128 stands for zero in the data rows.
Here is a table of points, one per row:
[122 141 149  92 116 158 119 131 157 116 144 121 207 145 132 127 152 156  97 142 108 173 102  80  80  98 152  76 167 125  66 136 153 149 152 180 154 122  90 158 116 156  99 124 104 137 156 119 144 149 184 123 130  80 127]
[148 138 107 107 162 140 139 134 104 108 121 139 106  78 139 157 130 127 173 134 121 126 192 108 138 162 150 139 124 133 115 148 120 180 120 167 140  50 142 134 145 139 112 197 158 110 172 146 128 138 133 138 215 132 175]
[155 114 215  94 102 167 119 133 116 129 141 137 134 138 157  74 133 141 166  74 154 105 159 155 179 102 123 121 129 146  80  62  89  91 123 149 165  92  52 126  93 141  93 147 146 125 108 113  67 141 100 111 116 123 162]
[ 81  68 104 124 121 171 140 117 115 119 139 132 149 134 156  89 124 145 101  95 153 159 102 139 150 122 116 151 131 136 101 121 164 153 137  79 174 159 179 168 159 137 175 146 160 179 211 154  99 125 149  81 190 123 125]
[130 165 116 138 117 155 183 114  84 176 210  64 109 118 103 156 132 190 127 135 147 128 107 153 106 143 144  90 102 128 116  98 119 162 101 139 188  88 164  83 153  73 124  96 120 164 139 103 105  96 118 126 105 191  88]
[114 102 146 136 158 111 231 103 158  72 110 159 120  96 130 112 181 123 159 147 125 119 109 177 104 132 177 142 124 138 135 112 126 101 218 102 140 119 162 138  85 157 101 105 142 107 130 121 142  98 102 172  99 135 106]
[ 96 122  95 115 172  68 133 131 118  99 125  72 113 168 126 106 150 135 109 161 140 102 100 126 137 130 115 127  84 138 147 163 193 122  68 162 103 111  53 120  64 153 129 123 143 181 137 139  99  54 127 148 171  96 140]
[173 157 169 122 124  50 171 118 161  88 186 196 154 182 185 195  76 114 156 145 130  86 134 104 128 152 181 129 123 108 129 124 115 116 118 112 132 181  98 121 155 100 215 113 174 168 136 127 145 118 153 125 133 112 121]
[127 137 155 140  42 174  92 126 112  92  56 192  53  79  86 159 146 147 109  94 125 111 116  88 153 120 134  80 155 138 193 104 167 131  87 108 160 104  39 115 143  94 148 143  92 125 189 197 114 129 137 144  76 148 109]
[182 122  92 126 208 201 110 175 126  93 114 108 121 124 115  77 102  92 167  75 114  97  85 123  86 143 102 124  90 133  99 120 101 151 130 131 151 106 141 163 190 117 117 107 140 113  96 175 126  74 129  62  78  77 102]
[ 95 147 136 111 180 143 136 124 128 120  78  98  94 133 113 172 120 151 111 176 196 154 100  79 129 129  89  99 117 195  95 155  64 130 168 113  83 173 119  79 151 136 150 134 152 105 142  96  94 145  89 147 138 120  94]
[109 156 150 106 140 170 151  96 131  78 156 127 168 162  72 182 144 108 130 102  59 141 106 128 251 112 107 118  94  93 126 145 135 110 125  99 149 116 144 124 128 159 128 158  96 124 107 131 158  87 136 142 125 142 113]
[ 75 176 172 166 128 123 106  88  75  85 144 124 105  96 171 132 109 109 131  82 140 117 113 133  92  88 113 115 117 113 141 130 142 132 106  97  92 143 136 180 125 133 117 167 159 148 117  32 185 128 132 163 122 120 146]
[148  55  87 154 103 106  87 141 135 161 154 134 127 122 101 123  99 135 158 124  99 114 106  86  96 115 124 152 103 176 167 156 135  94 169 116 193 119 109  71 173 149 114 193 139 110 110  83 170 155 127 143 118  90 173]
[191 125 122 198 143  91  74 114 155 137  86 109 122 107 146 181 151 116 107 194 109 122 128 163 131 144 109 129 149 167 105  90  89 150 131 128 195 195 140 141  88 113 107 138  74 134 106  88 103  79 180 120 149 175 127]
[115 134 156 137 170 136 136 130 175 153 153 125 161 114 145 149 196 104 145 137  51 131 154  76  50 110  64 170 114 119 141  99 156 175 117 120 110 154 148 117 123  78 164 128  77 156 146 142 109 140  85 120 111 138 173]
[111 154 171 185  89 134 177 161 144 120  86 118 164 131  55  96 139 129  94 133 136 110 168 152 125 119 106 130  63 159 150 141  75 116 151 144 150 136 134 137 123 107 120  87 121 137 176 150 159 126 118 113 143 115 158]
[117 114 124 133 113 159 111 141  68 116  99 150 189 142 112 180  51 151 117 118 118 162 154 175  92  94 116 167  82 151 186 143 193 167 134 169  84 130 115 114 100 142 103 130 139 114  63 190  75 122 134 152 144 160 110]
[137 131  86  93 158  80 111 108 112  35 168 121 164 103  92  96  93 145  88  75 105  83 172 160 171 139 127  86 189 158 129 139 146 131 140  87 106 174 115 117 125  94 115  94 123  84 152 145 131 148  71 155 155 163 157]
[123  93 179  96 112 100 126  70 148 138 143  90 104  97 102 106 167 123 153 123 160 158 111 144 130 189 113 111 171 100 146 151  98 176 135 136 125 195 114 124 143 122 102 169 125 156  52 197 169 161 132 148 165 140 127]
[160 113 143  93 127 147 135 111  91 151  73  77 130 172 153 178 158 116  57  54 130  94 149 139  89 186 171 134 125 135 119 128 115  90  95 134 127 140 167  86 109 132 150 176 113  91 151 144 135 141 145 125 122  63 123]
[178 104 144 141 129 165 112 107  90  99 185 134  93 147  77 140 130 185 138 159 128 100 115 127 133 132 137 224 121  89 121 180  99 125 105 115  87 125 136 163 117 160 101  69 118  99 160 103 108 189 158 101  97 113 162]
[150 120  99 120  91 153 123  66 137 185  84 132 161 117 129 128 161 134 120  80 113 112 131 177 121 137 139 103 170 134 137 125 124  94 183 181  56 123 104 133 194 135 180  72 151 149 144 103 121  60 156 151 133 149 187]
[138 162 103 142  84 146 154 134 131 189  90 150 161 143 140 112 143 122 119 125 126 136  74  89 152 203 134  94 110 128  91 145 146 204 113  98 130 146 108 129  59 151 127 108 159  48 125  99 163 112  90 104  88 161 168]
[106 116 135 117 143 101 177 147 141 146 140 140 137  68 206 129  98 171 112  99 151 129  75  40 190 122 131 160 123 108 186 134  85  75 122 209 102 177 123 149 114 150 154 144  74 117 113 102 165 136 112 121 134 164 141]
[154 117  98 129 100 176  85 136 100 125 146 152 101 150 148 114 134  82 107 144 174 145 169  74 137 153 180 122 103 100 103 139 132 113 167 126 118 146 150 126 114 118 106 133  79 200  91 116  88 111  93 129  88 132 160]
[134  87 127 172 125  34  97 127  61 157 168 138 105 162 151 125 152 137 122 117  63 197 140 135 150 140 112 109 112 152 123 122 100 156 149 152  58 137 112 131 125 158 129 143 127 139 168 133 131 147  88  89 135  69  55]
[116 167  80 144 171 140 115 134 152 110 101 112  83 119 126 137 143 140  58 117  98 154 131 158 129  78 190 145 164  88 117 129 121 120 129 134 140 131  82  93  93 170 152 136 210 172  96 176 158 192  88  86 113 157 148]
[163 113  95 145 126  86 180  79 165 109 108 104 167 162 162 111 124 130 149 136 120 176 183 120 101  83  87  85 180 111 181 228 125 116  69 121 108 117 166  94 123 126  69 162 149 150 151 129 107 120 134 106  74 156 117]
[125 161 129 111  92 177 109 121 148 146 171 119  94 144 126 114  84  72 145 198 110 145 122 148 109 135 130 147 179 167 164 169  84  91 140 128 154 109 125 205 109 136 198 152 116 109 131 123 115 108  72 136 133 131 119]
[143 175 134  89 138 110 155 111 114 123  96 139 104 147 129 142 135 129 137 192 156  68 105 148 164 113  92 102 150 116 137  87 227  98 204 186 162 119 157 169 164 113  79 139 140  83 119 144 133 174 102  72 116 117 173]
[114 117 144 133  80 114  98 134 197 114 147 106  86  96 119 133  45 114 113 139  72 139 154  86 104 118  94 109 150  44 129  92 138 117 144 112 124 152 188  88 138 160  75  95 143  92 145 167  99  73 123 161 148  85 136]
[122 181  95  97 146 154  87 138  98 146  83 155 144 146 168 105 105 207 190 116 113 153 117 135 159 189  83 164 126 112 125 115 113  80 187 101 183  99 125 164 103  71 109  87 144 153 151 152 131 145 163 176  60 104 139]
[155 153 167 106 107 106  77 178 132 135 157 191 100  74 105 129 151 134 136 102 152 107  94 115  94 110  86 115 149 148 103 196 132  88 124 129 130  83 213  93 100 123 134  87 109 141  93 145 134 121 155  88 153 140 104]
[ 79 124 111  56 105  65 140 116  89 136 140 125 124 103 122  99 141  44 132 146 119 120 131 128 136  47 147 187 109 124 125 125  89 193 131 152 140 143 139 134 146 105 133 102 145  98 132 116 122 138 183 164  64 129 114]
[158 121  81 134  78 143 173 146 132  92 109 112  92 140 156 109  93  92 151 176 140 152  97 145 129 110 126 120  88 209  63  67 120 112  66  90  48  99 134 105 130  99 134 133  90 151  80 138 166 186 165 144 154 159 141]
[ 90  69 170 121 144 108 130 186 103 169 120 125 106 132 134 131 146 123  75 179  98  85 122 102 116 176 148  74 136 137 156  92  97 118 110  80 112  54 141 175 145 104 113 123 187 138  78 145 125 148 165 140 134 217 131]
[ 85  57 117 165 149 148 122 138 131 147 112 136 159 121 187 176 142 124 144 137 177 156 148 163 129  82 121  80 139  71 100 147 111 133 100 103 176 118 112 119 138 115 184  65 109  78  98 130 154 127  86 150 151  73 148]
[184  92 148  77 115 131 134 184 193 150 125 118 107 111 141 116  91 156  95 141 142 117 168 190 138 141  98 144 114  86 140 126 148 200 139 111  95 128 124 136 124 129 164 143 116 163 132  49 180 119 118 100 124 124  80]
[159 157 147 168 140 111  86 140 128  63 120 109 178 128 135  49 171 120 146 165 149 157  69 171 141 118 171 159  96  91 149 118 159  96 118 156 115 140 148 102 179 117 129 161 165  62 142 121  70 163 120 182 150 161  95]
[ 59 123  98 142 135 145  93  79 181 181 144 155 152 146 153 138 122  90 118 132 125  39 174 126 106 139 128 181 114 150 116 132 169 128  85 121 146 114 150 102 146 129  71  58 122 150 119 116 148 139 112 137 166 141  26]
[104 159 115 191 101  94 162 188 138 205 166 111 137  73  65 134 123 132 203  90 152 152 190  98 149 146 148 184 145 139  86 148 167  90  89 108  82 131  91 179 138 141 144 165 138 117  83 102  76 162 171 118 116  32  67]
[118 123 110 115 186 137 138 105 127 221 102 185 133 174  57  87  96 113 118 118 159 120 100 145 117  85 165 112 145  78 105  88 117 124 107 117 112 123 105 126  98  86 128 177  68 143 172 135 150  84 138 123 169 124 122]
[ 89 168 110 150 162 104  98 170 133  96 131  88 115 189 107 125 150 129 149 105 175 182 159 123 109 147 153 126 155 159 190  64 135 135 124 129 134 111 139 101 143 206 133 106  75 109 111  96 133 120 161  97 122 150 146]
There is one direction along which these points spread out most. Take the direction at right angles to it along which they spread out most. Go by this last direction. For each point below, how far along it does it lie, from 0 to 99? The average is 50, and the first point in the table lies past the average. One standard deviation of the points above along it is 16.
[155 114 215  94 102 167 119 133 116 129 141 137 134 138 157  74 133 141 166  74 154 105 159 155 179 102 123 121 129 146  80  62  89  91 123 149 165  92  52 126  93 141  93 147 146 125 108 113  67 141 100 111 116 123 162] : 75
[178 104 144 141 129 165 112 107  90  99 185 134  93 147  77 140 130 185 138 159 128 100 115 127 133 132 137 224 121  89 121 180  99 125 105 115  87 125 136 163 117 160 101  69 118  99 160 103 108 189 158 101  97 113 162] : 73
[163 113  95 145 126  86 180  79 165 109 108 104 167 162 162 111 124 130 149 136 120 176 183 120 101  83  87  85 180 111 181 228 125 116  69 121 108 117 166  94 123 126  69 162 149 150 151 129 107 120 134 106  74 156 117] : 23
[ 96 122  95 115 172  68 133 131 118  99 125  72 113 168 126 106 150 135 109 161 140 102 100 126 137 130 115 127  84 138 147 163 193 122  68 162 103 111  53 120  64 153 129 123 143 181 137 139  99  54 127 148 171  96 140] : 32
[143 175 134  89 138 110 155 111 114 123  96 139 104 147 129 142 135 129 137 192 156  68 105 148 164 113  92 102 150 116 137  87 227  98 204 186 162 119 157 169 164 113  79 139 140  83 119 144 133 174 102  72 116 117 173] : 46
[127 137 155 140  42 174  92 126 112  92  56 192  53  79  86 159 146 147 109  94 125 111 116  88 153 120 134  80 155 138 193 104 167 131  87 108 160 104  39 115 143  94 148 143  92 125 189 197 114 129 137 144  76 148 109] : 58
[ 59 123  98 142 135 145  93  79 181 181 144 155 152 146 153 138 122  90 118 132 125  39 174 126 106 139 128 181 114 150 116 132 169 128  85 121 146 114 150 102 146 129  71  58 122 150 119 116 148 139 112 137 166 141  26] : 50
[182 122  92 126 208 201 110 175 126  93 114 108 121 124 115  77 102  92 167  75 114  97  85 123  86 143 102 124  90 133  99 120 101 151 130 131 151 106 141 163 190 117 117 107 140 113  96 175 126  74 129  62  78  77 102] : 82
[138 162 103 142  84 146 154 134 131 189  90 150 161 143 140 112 143 122 119 125 126 136  74  89 152 203 134  94 110 128  91 145 146 204 113  98 130 146 108 129  59 151 127 108 159  48 125  99 163 112  90 104  88 161 168] : 51
[160 113 143  93 127 147 135 111  91 151  73  77 130 172 153 178 158 116  57  54 130  94 149 139  89 186 171 134 125 135 119 128 115  90  95 134 127 140 167  86 109 132 150 176 113  91 151 144 135 141 145 125 122  63 123] : 51
[191 125 122 198 143  91  74 114 155 137  86 109 122 107 146 181 151 116 107 194 109 122 128 163 131 144 109 129 149 167 105  90  89 150 131 128 195 195 140 141  88 113 107 138  74 134 106  88 103  79 180 120 149 175 127] : 35
[114 117 144 133  80 114  98 134 197 114 147 106  86  96 119 133  45 114 113 139  72 139 154  86 104 118  94 109 150  44 129  92 138 117 144 112 124 152 188  88 138 160  75  95 143  92 145 167  99  73 123 161 148  85 136] : 40
[ 85  57 117 165 149 148 122 138 131 147 112 136 159 121 187 176 142 124 144 137 177 156 148 163 129  82 121  80 139  71 100 147 111 133 100 103 176 118 112 119 138 115 184  65 109  78  98 130 154 127  86 150 151  73 148] : 46
[118 123 110 115 186 137 138 105 127 221 102 185 133 174  57  87  96 113 118 118 159 120 100 145 117  85 165 112 145  78 105  88 117 124 107 117 112 123 105 126  98  86 128 177  68 143 172 135 150  84 138 123 169 124 122] : 54
